One vector is turned by the same rotation once a tick. Each row is the vector after some number of ticks, and that number follows the row.
The counts run from 0 to 992.
[165 123 207 148 136 123 102 122 107 117 129 118 130 138 158 137 104 149
 151 134  77  91 166 107 112 152 156  94  95 168 109 130 137 119] -> 271
[139 112  94  85 136  85 105 135 106 147 142 152 134 167 110 139 164 119
  88 157 130  96 166 124 121 143 114 201 136 104 166 103 135 132] -> 206
[128  77  85 132 137 165 126 114 152  68 105 113 138 121 153 144  97  94
 148  95 145 134 129 109 140 145  89 102  89 139 115 167 110 135] -> 946
[127 102 133 125 116 166  89 165 129 158 126 214 140 129 115 133 107 101
 144 129 117 123 105 131  65 110 114 106 113 124  98 167 139  94] -> 420
[146 134 138 120 144 124 127  52 110  99  90 114 145  74 128 109 165 121
 158 123 102  78 110 100 144 145 144 130  93 120 173 150 110 117] -> 650
[119  82 109 169 128 119 104 138 102 102 103 166  75 118 130 136 111 122
 160  90 137 134 126 142 101 107 173 132 106  88 126 161 155 148] -> 508
[148 127 113 151 115 151  86 148 153 145 141 137  70 128 144  91 126 132
  75 120 117 158 122  83  97 101 106  98 109 111 130  89 164 125] -> 232
[151 129 168 139 120  85 119 142 107  96 110  96 159 120  88 149 144  91
 114 184 100 139 152  76 143 189 121 104 119 149 114 113 139 104] -> 664
[117 145 127 152 106 178 145 115 120 138 117 116 122 134 145  76 143  99
 179  90 134 136 114 117 129 133 121  59  63 145 116 164 118 118] -> 824
[122 122  96 141 115 126 122 108 116 154 157 155  72 145 118 128 153 115
  88 111 127  86  99 142 154 155 156 135  72 103 162  72 135  95] -> 640
[ 92 179 126 120 130 106 113  90 134 111 164 167 118 109 127 104 165  69
 124  94 153  88 108 136 138 136 140 159 100 138 164 140 102  89] -> 128
[115 112 124 123 109  91 127 129 130 145 169 108  98 128 119  83 108 114
 114 145 137 102  73 124 120 171 106 179 128  69 125 110  91 156] -> 499
[148 151  91 117 145 140 124  87 142 134 128 105 124 110 132  53 159 140
 118 124 111 109  98  60 125  93  89 125  88 102 165  97 145 136] -> 228
[117 151 149 141 108 119 121 130 118 178 112 151 146 110  93 105 155 102
 160 167 136 149 109 118 107 152 181 113 112 129 180 175 148 127] -> 327
[143 144 169  82 131 137 164 140 116 124 138 127 177 137  93 118 152  85
 116 154 105  80  96  71  93 159 101 125 118 111 168 119 124 132] -> 539
[173 106 127 125 115 188 116 129 127 147 106 128  95 139 137 104 134 149
  87 140  79 134 108  82  95 149 113  76 101 124 124  86 157 109] -> 231
[122 110 101 144  81 146 122 162 119 173 141 151 175 150 107 115 133  84
 147 145 127 145  95 125 137 176 114 100 125 124 106 148 154  73] -> 290
[ 99 103 108 148 132 110 108  95 114 153 120 101 200 126 153 134 128 131
 183 169 100  94 120 134 162 151 141 112  91 176 137 145 156 122] -> 475
[ 57 143  53 136 163 119 135 120 172 112 125 121 112 119  98 117 141  99
 182 119 141 128 127 127 146 128 103 142 101 104 143 173 127 125] -> 40
[131  73 127 144 177  93 123 149 100  98 139 148 130 146 113 153 102 114
 162 143 129  98 138  94  56  96 129 108 109  97 137 152 167 155] -> 931
[108 102  78 155 138 178 120 137 185  92  98 112 123 110 137 138  90 127
 181  89 141 128 155 122 142 135 118 104  98 121 108 178 127 116] -> 560
[151 123 118 140  87 102 126 183 148 144 186 105 110 129 127 109 120 125
 139 126 188 169 172 119 141 163 153 127 131 122 190 129 112 111] -> 711
[ 92 116 100 153 145 115 139 106  86 122  99 134  96 139 104 121 154 107
 182 111 142 115  88 137 143 135 176 106  65  96 177 141 153 147] -> 638
[102 105 108 145 143  97  83 111 153 145 146  93 137 157 164 142 105 138
 139 136 152 103 179 157 123 143 142  98  84 187 107 153 125 158] -> 734
[109  61 129 133 133 111 114 136  83 126 147 133 192 161 137 152  83  94
 171 135 127  98  96 139 128 149 109 110  98 140 117 156 113 116] -> 809
[108 121  96 165 125 110  88 113 101 120 121 152  61 153 118 148 143 103
  97 109 133 118 150 139 149 150 163 111  84 117 113 100 153 109] -> 641
[103 168 138 110 145 115 121 120 129 178 158  86  98 157 121 101 141 135
 105 118 115 149 133 131 185 125 114 130  66 146 161 110  75  96] -> 440
[127 114 113 131  99 127 157 148 113  81  91 112 114 126  89 112 144  66
 149 113 150 147  98 114 110 171 144 116 103  84 140 160 121 143] -> 115
[ 85 131 128 137 137 149 140 123 141 161 150 158 168 143  92 119 106  79
 174 127 117  86  57 114 108 141 113 100 102 124 134 151 134  94] -> 550
[167 145 199  95 123 112 133 120  90 134 129 117 149 156 112 117 142 111
 121 160  68  98 146 102  94 152 111 116 120 144 109 121 114 107] -> 405
[ 81  77 112 148 156  73  96 156  99 115 167 150 157 156 134 146  83  91
 157 117 148 124 111 122 116  81 103 125 102 127 115 142 130 124] -> 808
[130 104 133 109 103 126  88 105  89 152 114 157 119 140 147 115 155 139
 100 121  83  96 119 140 164 145 143 182  91 131 139 102  91  92] -> 903
[122 110  98 107 136  85 118 130 144 128 177 127 147 150 123 148 125 104
 117 137 180 101 166 155 125 175 134 181 129 133 166 139  89 144] -> 722
[142 139 132 123 159 124 102 107 138  60  97 160  95 110 132 156 146  96
 137  91 129 114 204 115 109  99 144 117  96 139 108 160 129 108] -> 133
[123 126 177 137 131 168 100 137 126 148  98 140 114 139 116 136 128 163
 165 126  56 156 121 119 148  92 133 113  85 144 129 163  99  97] -> 568
[122 104  95 100 106 114 111 159 127 139 111 147  74 166  89 115 159 112
  50 152 124 145 110 120 125 167  92 165 116  84 125  90 113 122] -> 629
[106 102 150 109 131 157 118 157 101 165 138 178 151 171 118 148 113 122
 115 109  78  63  81 137 107 135  97 136 102 125  86 109 115  98] -> 680
[146 120 164 165 116 135 111 122 127  59  85 126 118  89 166 102 123 142
 169 103 117 105 152 101  95 126 167 128 104 144 130 146 145 170] -> 783
[174 109 118 128  93 124 136 148 146 118 152 113 179 105 125 102 124  87
 116 156 147 109 122  74  98 181 101 136 152  98 122 111 139  99] -> 799
